One vector is turned by the same rotation once a step. Each row is the vector after some number of steps, and that number follows the row.
The counts run from 0 to 151.
[103 156  98 140 109 130 135  99 101 138 193 107 155 153 137 118 143 173
 116 150 125 112  93 112 128  86 154 134 153 139 138 167 171] : 136
[121 102 113 152 170 130 123  97 116 148 137 110 124 144  99  81 187 152
 121 136 167  84 125 137  72 141 159 142 117 116 153 126 109] : 110
[137  91 139 138 112 126 121 123  92 112 125 141 144  82 115 126  72 111
 129 117 158 175 179 139  85 105 100 147 120 143 139 125 178] : 48
[142 156 113 142 130  96 161 107 136 137 180 133 103 172 138 112 169 155
 143 139  94  87  99 114 111  93 127 132 124 144 182 166 109] : 34
[110  75 100  79 132 115 102  99 140 142 111 115 140  80 119 105 171 140
 114 132 125 146 122 149 101 185 140 147 134 119  81 128 138] : 83
[120 129 118 170 136 125 156 156 134 150 200 153 131 147 111 146 128 149
 148 156 113 165 115 154  90  98 126  88 173 139 123 112 150] : 129
[ 97 149  72 131 124  99 110 122 138 144 144  99 151 164 136 127 176 166
  90 155 139  90  92 132 133 152 166 159 143 143 127 166 139] : 6
[118 154 125  68  90 140 146  84 116 134 145 101 115 103 152 116 126 138
 136 107  59 172  84 112 150  92 125 117 135 142 120 162 139] : 60
[130 160 133 111 112 133 107 146 112 106  76 112 139 137 100 122 150  98
 143 116 162  83 173 122 148 156 175 190 128 134 156 165 122] : 14
[143 154 113 162 122  81 162 117 122 142 153 141 123 115 126  95 165 161
 143 160  98  81 111 107 130  79  94 165 142 136 151 136 152] : 36
[160 145 196 144 151 143 136 163 110 146 122 144  99 100  77 110 135  96
 187 105 121 139 156 136 114 120 134 101 163 121 148  88 123] : 121
[143  93 139 120 121 157 119 109  88 108 115 132 141  98 108 136  68 107
 139 112 158 187 184 132  94  96 118 138 113 144 142 141 170] : 49
[128 188 117 153 118  89 122 170 142 134  46 121 112 118 125 130 126  92
 140 138  97 145 112 146 159 135  92 106 144 134 114  97 115] : 95
[132 125  87 131 127 119 182 146 140 131 146 123 138 144  84 160 145 104
 196 146  94 172 158 142  92 139 137 139 146 147 112 148 113] : 25
[145 118 137 143 127  82 118 185 125 128 109 150 134  92  86 131 138  90
 164 125 142 119 175 156 115 183 135 171 164 143 131 108 133] : 18
[129 103 165 102 102 128  99 169 120 111 143 167 142  72 115 129 122 113
 144 131 139 133 173 140 140 146 145 168 172 128 119 132 182] : 148
[108 173 105 173 135 129 135 177 153 115  86 138 111 182 146 153 130  94
 132 155 118 127 131 154 136 109 147  96 115 120 146 124  69] : 98
[103  93  94 130 110 121  78 119 125 112  86 121 161 113 158 143  92 128
  62 139 171 169 141 155 113 140 123 129 102 137 104 144 160] : 77
[127 134 176  95 102 158  86 142 104  98 159 145 130 122 142 119 130 111
 121 108 156  91 165 122 151 127 193 157 138 128 171 163 140] : 145
[142 147 142 128 135  75  72 125 122 130  97 110 118 139 107 111 148 136
  81 113 168  75 125 127 141 176 136 160 131 146 164 135 153] : 11
[147 149 162 122 139 140 112  95  79 128  97  78 110 128  77  87 147 105
 140  85 151  99 135 117 106 132 153 140 118 127 167 128 110] : 115
[114  79 113  96 110 138 149 111 106 128 199 139 135  98 130 120 115 118
 146 114 106 185 139 152  66 121 150 134 139 144 122 148 134] : 53
[168 113 118 136 166 116 169 132 161 149 151 130 108 168  73 160 164 142
 171 147  97 159 143 130  82 134 108  99 134 144 128 131 116] : 27
[150 131 132 130 157 112  92 127 154 147 101 118 124 139 101 116 200 168
  98 152 164  62 130 114 150 153 139 155 128 120 143 141 156] : 9
[140 142 117 161 143 138 148 120 127 152 153 118 136 147  93 146 127 171
 137 161 124 167 112 122 118  79  92  84 159 145 112 120 198] : 131
[143 120 152  71 122 116 117  81 118 147 162 123  92 112 138 121 115 143
 105  97  80 185  86 127 114 117 105  85 127 158 138 136 139] : 58
[ 93 121 100 140 108 154 109 165 145 112 109 180 161 102 189 132 122 135
 115 186 146 127 151 148 158  92 146 142 132 108 112 149 155] : 72
[130 121 140 118 144 159 120 102 123 144 177 129 138 133 123 108 173 190
 125 165 150  84 123 100 141  88 149 138 147 117 143 164 179] : 138
[144 169 168 157 125 112 126 163  92 138 133 134 102 119  92 133  86  86
 156  95 117 167 126 149 108 121 115  92 161 150 148  85 133] : 123
[116 151 120  76  99  98 103 118 128 126  92  92 107 117 137 111 151  98
 123  90  80 138  88 145 138 178 152 130 130 136 117 135  81] : 88
[ 97 132  56 170 134 129 138  97 100 126 103  73 161 162 113 116 144 136
 114 143 165 116 124 135  85 119 142 149 107 134 133 149 126] : 107
[147 163 113 130 136 118 167 100 136 135 162 115 107 185 121 128 162 148
 147 135  93 104 111 103 120  87 125 122 113 141 180 171 106] : 33
[ 99 161  88 189 133 113 142 185 159 120 109 152 122 174 159 143 138 112
 133 157 117 122 123 170 119 114 145 105 128 130 139 120  77] : 99
[100 126  66 159 150 146 144  93 113 134 107  80 154 156 100 107 169 143
 131 146 168 100 136 132  86 112 154 150 107 120 132 154 119] : 108
[118  83 131 134 142 156  85 153 164 125 104 180 138 118 168 139 130 150
  87 174 172 130 167 148 135 116 132 108 110 108 120 129 150] : 74
[ 95  63 101  82 134 137  95 106 149 130 134 122 134 127 150 118 163 141
  95 129 145 136 135 164  93 181 180 133 109 121 110 155 104] : 81
